In the rows, 128 means zero.
Each path is a new rotation, seen through one point. The rows after it are directions, each followed by how far the rotation turns it, in degrees per step (0 if it stays put).
Each turn is a multiple of 5 degrees from 10 to 175, or 0.
Each row of a path follows its step; steps can be skipped.
Rotation 1:
step 0: [136 131 131 141 128 138 136 134 119 138 132 137 122 120 130 126 140 127
 124 125 133 130 137 132 130 126 129 129 126 129 144 129 129 122 121 126
 130 129 133 123 120 125 134 115 121 123]
step 1: [132 130 121 124 138 135 133 132 123 129 118 124 127 132 133 129 129 132
 117 130 131 140 136 117 130 127 120 126 123 141 120 129 131 123 126 117
 126 125 118 128 135 128 117 139 130 125]
step 3: [136 131 137 134 132 136 134 129 129 124 132 124 126 130 124 125 127 139
 115 125 133 133 132 122 124 126 142 135 124 131 127 125 141 123 117 119
 135 126 129 123 122 135 114 132 126 129]
step 4: [121 127 122 127 130 135 139 136 112 130 121 133 128 130 141 123 129 135
 120 136 125 128 136 135 129 127 123 126 135 132 136 131 118 116 126 121
 122 131 128 133 118 125 133 125 130 129]
step 6: [124 128 119 135 132 134 128 123 120 133 126 125 135 142 137 126 126 137
 124 122 142 140 136 134 131 120 129 126 133 120 126 134 131 119 125 121
 133 127 130 140 127 122 121 131 127 121]
step 7: [142 133 135 139 123 136 140 137 120 129 127 125 115 120 132 118 124 123
 120 124 131 127 129 129 124 125 122 129 128 135 129 123 127 125 118 128
 125 126 133 120 121 131 120 118 118 131]
step 8: [125 123 126 121 140 133 130 134 119 133 126 129 136 126 134 132 138 133
 115 137 132 135 134 123 129 130 131 123 122 128 132 135 130 123 121 119
 131 130 116 124 120 131 122 139 133 116]
step 9: [125 141 122 132 115 131 133 136 121 117 122 121 121 127 135 128 128 134
 128 118 126 127 140 129 129 129 131 123 137 138 131 132 124 130 124 123
 132 115 132 133 125 119 124 126 119 127]
step 10: [134 123 133 129 133 139 127 130 123 128 139 128 122 130 127 123 118 137
 126 136 140 133 130 131 123 129 130 127 124 120 134 123 139 115 120 116
 129 124 131 131 130 137 118 129 131 120]
step 11: [132 134 122 142 125 136 140 133 122 134 123 133 127 135 136 130 137 131
 118 125 128 136 133 127 128 119 125 134 130 133 136 131 119 131 125 121
 127 135 132 125 113 119 130 125 129 129]
step 12: [131 127 130 129 135 133 130 142 115 128 124 125 117 122 126 125 133 126
 122 129 136 128 133 119 135 133 123 117 126 134 124 126 133 117 129 127
 126 120 119 133 137 130 117 129 123 117]
step 14: [132 130 131 140 128 140 143 140 124 120 126 122 123 130 125 121 125 128
 125 126 120 133 131 132 119 122 134 127 132 131 124 121 132 121 123 124
 132 127 124 133 121 137 112 127 128 126]
[127 129 124 127 125 130 125 127 129 126 127 127 130 126 129 128 124 127
 133 126 128 130 128 131 126 126 128 127 125 128 128 128 130 129 128 126
 128 126 129 130 132 128 127 131 128 125]
95
[130 128 132 128 132 131 127 125 129 127 128 128 126 127 125 129 128 130
 129 128 127 128 124 128 130 126 130 125 128 131 126 126 128 129 129 124
 127 126 125 128 130 131 126 128 126 128]
160
[128 129 130 128 126 128 127 127 128 130 130 130 127 126 125 124 125 132
 130 128 127 130 129 132 131 127 127 129 128 126 127 128 129 128 129 129
 130 127 126 126 124 125 124 129 129 130]
100
Rotation 2:
step 0: [119 123 136 144 127 126 131 135 134 120 125 124 118 131 131 128 136 126
 129 117 132 129 122 124 121 132 124 129 124 132 126 119 123 118 114 131
 134 127 129 122 132 134 132 135 134 127]
step 1: [139 132 132 129 125 123 127 127 128 134 116 125 119 135 126 132 130 125
 126 141 143 134 126 136 119 126 137 124 132 121 137 130 121 132 126 125
 139 129 129 132 125 132 126 126 116 134]
step 2: [125 133 127 141 131 120 121 139 138 123 136 125 132 129 126 137 128 124
 127 127 133 134 133 116 131 134 125 119 115 138 136 133 134 131 124 129
 134 129 128 125 124 121 132 131 131 133]
step 3: [126 133 141 130 129 126 122 132 122 133 126 133 118 128 137 135 122 129
 116 118 127 126 124 125 115 128 138 124 134 123 121 124 129 136 128 124
 135 139 128 126 134 129 121 133 121 133]
step 4: [124 135 130 146 120 131 132 138 131 121 123 128 128 117 131 133 119 125
 132 135 135 132 136 132 134 129 134 128 127 128 127 125 123 127 130 130
 128 121 138 119 111 129 127 127 127 133]
step 5: [122 137 131 121 137 121 127 132 128 132 130 126 116 121 121 128 133 130
 117 128 137 129 130 128 122 143 133 126 130 128 124 132 126 120 126 136
 132 136 126 118 136 129 132 121 128 138]
step 6: [125 125 123 135 112 124 115 130 129 122 114 138 127 124 119 137 129 127
 122 132 121 133 134 130 124 126 131 129 126 127 123 126 138 131 128 120
 134 123 133 129 125 124 130 127 130 142]
step 9: [118 133 133 143 124 130 133 124 136 132 122 127 124 133 132 135 136 127
 135 131 127 133 117 125 125 139 124 133 130 126 128 130 128 123 121 129
 129 123 131 118 136 123 126 125 144 137]
step 10: [129 136 130 129 126 131 123 126 130 134 125 130 125 137 128 138 134 128
 113 137 143 133 135 141 121 123 130 126 133 132 135 132 129 121 139 118
 122 133 128 136 129 124 125 125 123 130]
step 12: [125 128 131 132 130 130 122 129 132 127 127 125 120 132 135 136 126 127
 113 123 125 123 121 137 116 130 136 129 146 132 126 124 118 124 118 121
 123 128 135 126 132 134 124 130 123 125]
step 13: [132 124 131 137 128 124 123 134 136 122 126 127 121 127 132 127 139 124
 136 138 137 136 134 129 128 134 126 124 129 126 127 122 116 124 134 126
 131 119 134 130 110 123 131 122 132 130]
step 14: [132 128 131 133 143 119 124 128 135 128 122 123 120 123 118 135 133 134
 117 125 129 133 127 118 116 135 126 128 123 130 135 136 125 121 119 128
 127 135 129 131 139 133 127 130 125 130]
[130 128 126 127 128 131 125 128 127 127 128 127 131 128 130 127 127 127
 125 124 128 129 131 129 126 129 126 129 126 131 130 130 130 134 128 126
 129 129 129 130 130 124 129 129 127 131]
85
[130 132 127 127 129 128 128 126 128 128 127 126 130 129 125 124 131 126
 131 127 131 129 127 130 125 132 130 130 130 130 127 126 130 128 127 129
 129 124 131 126 127 128 127 128 127 129]
90
[129 130 130 126 128 129 127 129 125 126 129 130 126 130 129 125 130 131
 127 129 127 126 130 130 127 129 129 126 130 127 130 127 129 126 132 123
 132 127 125 128 130 130 128 127 125 128]
155
Rotation 3:
step 0: [118 118 140 136 126 121 123 122 123 140 134 134 140 135 125 121 133 117
 128 134 122 126 134 133 126 125 136 132 130 128 131 132 119 131 129 136
 132 117 129 117 121 117 135 126 118 125]
step 1: [137 126 127 124 121 112 134 132 126 122 123 137 128 121 134 132 135 120
 134 117 128 128 127 135 134 133 127 144 120 125 130 127 135 139 135 122
 128 131 114 122 128 130 142 123 123 132]
step 3: [125 122 132 117 131 125 124 135 135 140 120 131 136 123 144 128 129 140
 130 135 131 135 122 125 130 129 131 125 115 133 143 124 127 124 139 137
 130 129 126 120 121 117 128 127 127 124]
step 4: [140 123 133 121 126 119 126 134 121 127 127 121 120 118 135 124 110 138
 128 129 140 120 136 128 122 127 124 139 130 123 116 125 135 133 137 123
 134 119 131 124 132 128 130 130 134 120]
step 5: [124 129 139 133 136 127 128 120 129 129 140 123 131 147 131 132 132 130
 130 132 123 128 127 136 118 124 133 129 127 140 130 124 127 141 132 135
 137 122 137 120 136 132 134 124 132 115]
step 6: [129 121 131 122 123 125 143 120 123 128 125 129 127 127 131 137 135 123
 123 120 136 127 127 130 134 130 122 128 127 127 140 125 138 131 128 129
 130 113 112 113 124 119 123 113 129 127]
step 8: [135 121 123 136 132 123 136 128 135 137 122 121 134 122 139 128 133 122
 130 125 122 129 115 132 129 123 143 136 122 134 136 125 123 129 123 139
 133 131 131 122 122 121 140 136 120 122]
step 9: [141 127 126 129 112 121 121 125 121 132 113 129 120 121 136 118 123 131
 121 125 129 125 129 130 121 138 123 135 126 123 141 127 134 135 138 135
 124 121 133 131 135 127 133 123 130 136]
step 10: [129 139 141 130 130 121 123 139 129 141 134 132 131 128 124 135 123 141
 128 132 123 132 119 133 128 125 130 119 123 127 132 135 140 132 131 128
 137 128 141 121 140 133 134 126 126 118]
step 12: [132 130 131 129 134 116 123 118 125 126 125 127 130 128 125 135 122 130
 115 125 132 128 137 140 123 127 132 123 119 135 117 113 131 136 143 127
 127 112 124 127 131 137 122 132 128 136]
step 13: [123 128 126 128 131 126 133 124 135 131 134 117 133 127 120 134 130 128
 121 121 120 115 120 129 117 127 143 128 124 124 132 140 123 131 128 130
 133 116 127 113 117 122 139 126 123 118]
step 14: [139 126 116 132 123 119 125 120 127 126 125 124 130 130 126 125 138 138
 119 129 126 128 134 124 135 129 124 141 119 121 132 123 132 131 129 137
 134 132 117 125 134 115 139 115 132 136]
[130 124 128 124 128 124 127 128 127 123 128 130 126 127 127 126 131 129
 127 129 131 128 126 129 128 129 129 130 128 126 127 126 133 127 129 129
 125 127 128 130 127 130 125 127 129 130]
135
[128 125 127 130 128 128 131 122 131 124 128 125 127 129 126 128 129 131
 130 129 129 125 128 126 129 128 128 127 130 130 125 128 128 127 128 130
 130 127 126 125 129 127 128 127 130 128]
45
[125 129 131 128 129 127 129 127 124 130 129 125 127 124 128 125 128 130
 129 129 127 129 128 129 128 128 127 129 130 127 128 126 128 128 128 128
 127 132 133 124 130 127 127 126 133 130]
65
[126 128 127 126 129 129 129 126 124 125 132 128 132 130 126 131 127 126
 125 127 127 127 132 131 130 127 130 130 128 128 129 126 128 127 127 127
 126 124 127 126 127 128 128 128 131 126]
55
Rotation 4:
step 0: [125 131 127 134 115 136 136 119 134 135 121 127 128 127 124 126 129 109
 140 130 127 126 126 128 127 126 144 123 132 121 130 127 123 135 128 138
 131 138 123 134 128 120 141 129 135 135]
step 1: [136 136 133 131 124 143 130 127 134 113 120 125 138 132 130 132 117 120
 124 131 117 118 135 122 128 129 140 131 131 124 127 131 131 129 137 130
 139 117 120 126 123 122 131 132 130 131]
step 2: [128 125 131 130 120 139 138 127 123 127 125 125 122 124 126 129 131 124
 116 136 136 125 132 120 124 127 124 123 131 113 126 121 120 143 133 136
 144 130 123 129 114 119 132 128 132 128]
step 3: [124 128 122 132 124 137 127 128 115 125 126 121 125 137 133 124 124 115
 124 129 123 123 139 132 121 126 138 130 131 131 116 130 126 128 140 131
 136 137 116 137 119 137 133 116 131 132]
step 4: [113 129 129 135 115 131 141 132 124 117 116 113 127 127 126 130 121 126
 131 116 126 126 129 128 117 125 130 125 131 119 119 128 125 126 135 128
 137 134 133 125 125 123 125 136 136 135]
step 5: [120 119 132 126 125 140 130 136 129 129 121 129 130 126 124 118 137 121
 126 130 120 118 145 129 124 130 128 140 136 127 122 121 133 131 139 128
 137 123 136 136 126 123 134 127 136 139]
step 7: [117 125 143 129 131 128 144 140 122 138 121 123 134 130 137 125 130 122
 128 125 119 128 133 121 130 135 122 126 133 128 117 126 132 127 134 134
 139 137 118 139 132 131 131 131 136 124]
step 8: [111 124 143 129 126 129 124 128 136 122 131 126 119 139 126 126 132 123
 124 129 108 133 125 135 123 127 131 135 121 124 119 127 136 130 131 122
 139 134 122 130 124 124 120 133 134 132]
step 9: [127 125 143 116 120 132 126 131 127 140 120 125 128 123 127 116 127 134
 137 128 126 131 125 128 119 130 127 145 127 118 117 135 128 126 142 136
 133 131 119 127 131 119 127 131 134 129]
step 10: [114 135 146 124 121 126 126 129 131 131 138 129 127 128 140 128 126 122
 132 125 118 123 133 132 132 125 129 137 134 125 126 119 123 123 132 130
 121 130 116 135 116 114 139 129 134 127]
step 11: [121 134 138 131 117 127 125 131 125 138 126 127 128 133 124 134 115 119
 128 126 125 130 117 115 127 136 131 142 122 119 128 128 145 132 131 132
 136 133 123 131 124 125 139 136 128 127]
step 14: [109 132 132 134 118 140 126 126 120 128 126 138 129 129 126 122 116 127
 123 125 137 126 132 125 126 130 120 137 136 125 120 142 125 121 124 130
 124 131 119 135 115 129 136 134 126 134]
[128 125 128 126 128 127 129 124 129 132 127 126 129 126 128 131 126 128
 127 130 128 129 126 129 131 128 127 129 126 131 128 127 131 127 128 129
 124 127 124 129 125 127 126 130 128 133]
25
[127 131 129 129 126 127 124 128 125 125 130 129 129 130 125 129 126 130
 129 127 125 126 128 127 126 129 129 127 126 132 130 130 130 130 131 132
 128 128 128 126 128 128 125 127 126 130]
145
[130 129 127 128 129 125 131 126 125 129 128 128 127 128 123 131 128 129
 130 126 129 130 125 127 128 129 126 128 127 121 128 126 127 130 130 128
 129 130 129 127 129 126 127 128 130 130]
160
Rotation 5:
step 0: [125 132 129 126 119 122 127 122 138 125 132 120 137 132 130 129 138 128
 139 142 127 135 117 133 127 122 137 129 122 123 123 128 141 125 126 132
 121 125 120 125 130 121 123 123 130 123]
step 3: [123 127 139 117 129 120 120 126 125 127 120 128 127 128 123 128 136 137
 135 126 125 121 121 133 134 135 119 145 136 133 131 125 127 133 118 119
 129 121 127 127 133 121 130 127 123 124]
step 4: [127 122 127 126 126 138 129 130 123 123 121 131 134 132 133 115 119 124
 129 126 145 132 130 126 129 128 129 130 129 135 136 123 131 122 134 116
 131 128 137 128 117 125 112 129 131 129]
step 5: [123 126 128 130 126 125 128 134 131 143 121 125 127 125 125 125 134 125
 129 143 125 129 131 131 125 114 125 127 135 137 117 127 129 114 138 125
 134 133 133 128 130 125 139 125 130 123]
step 6: [119 129 123 122 133 133 136 130 125 130 125 130 124 123 137 126 140 126
 127 130 131 124 126 132 127 125 126 133 110 127 140 119 127 132 127 131
 138 132 121 126 129 133 130 120 114 135]
step 7: [120 128 127 124 125 132 137 128 133 116 133 132 129 126 134 124 124 124
 126 127 122 136 119 146 118 138 128 125 123 131 122 130 126 118 133 130
 116 130 132 137 130 126 127 129 131 118]
step 8: [129 129 128 135 128 118 118 116 118 132 124 126 125 122 125 122 138 125
 132 135 120 137 139 133 123 127 132 130 128 133 128 125 125 126 117 139
 120 125 118 130 115 123 124 130 129 131]
step 9: [126 125 132 123 113 119 127 134 131 122 128 120 136 122 130 128 123 122
 124 128 137 129 120 128 138 124 120 117 127 124 145 130 119 129 128 133
 129 121 123 134 128 126 130 134 130 134]
step 11: [126 129 134 121 129 119 125 135 130 123 118 130 136 149 127 126 135 132
 132 134 136 131 131 130 135 120 134 133 119 128 122 128 136 133 126 130
 129 124 125 127 127 121 116 117 129 130]
step 12: [127 118 119 125 124 126 126 126 129 125 124 127 129 128 133 127 127 121
 144 131 134 132 120 125 130 135 135 129 140 128 126 132 121 123 135 126
 145 135 127 135 127 129 130 123 122 113]
step 13: [123 134 123 133 123 137 131 121 129 127 114 124 127 116 120 122 129 130
 119 122 134 128 125 125 133 124 136 135 121 139 116 117 126 121 127 137
 130 132 128 121 133 125 129 124 125 132]
step 14: [115 129 136 124 135 122 122 138 131 120 126 124 126 123 127 126 142 135
 128 133 132 121 119 141 122 140 127 129 132 140 134 128 124 128 128 118
 125 128 126 131 132 135 129 129 131 132]
[130 130 129 130 126 124 129 127 129 128 131 128 130 132 128 127 125 128
 131 127 127 129 126 127 131 126 131 131 130 126 131 129 125 128 127 132
 126 127 127 130 129 127 129 127 129 130]
40
[128 128 131 130 126 128 127 128 131 128 127 127 131 129 127 127 129 131
 129 127 131 130 128 123 127 132 130 132 129 129 126 130 129 129 130 127
 132 129 127 128 132 129 127 130 128 130]
35
[127 127 131 126 129 127 130 129 128 125 132 125 129 128 128 132 128 129
 127 130 130 128 126 128 127 127 126 126 128 131 127 127 129 126 130 131
 130 126 129 129 131 125 128 128 132 126]
160
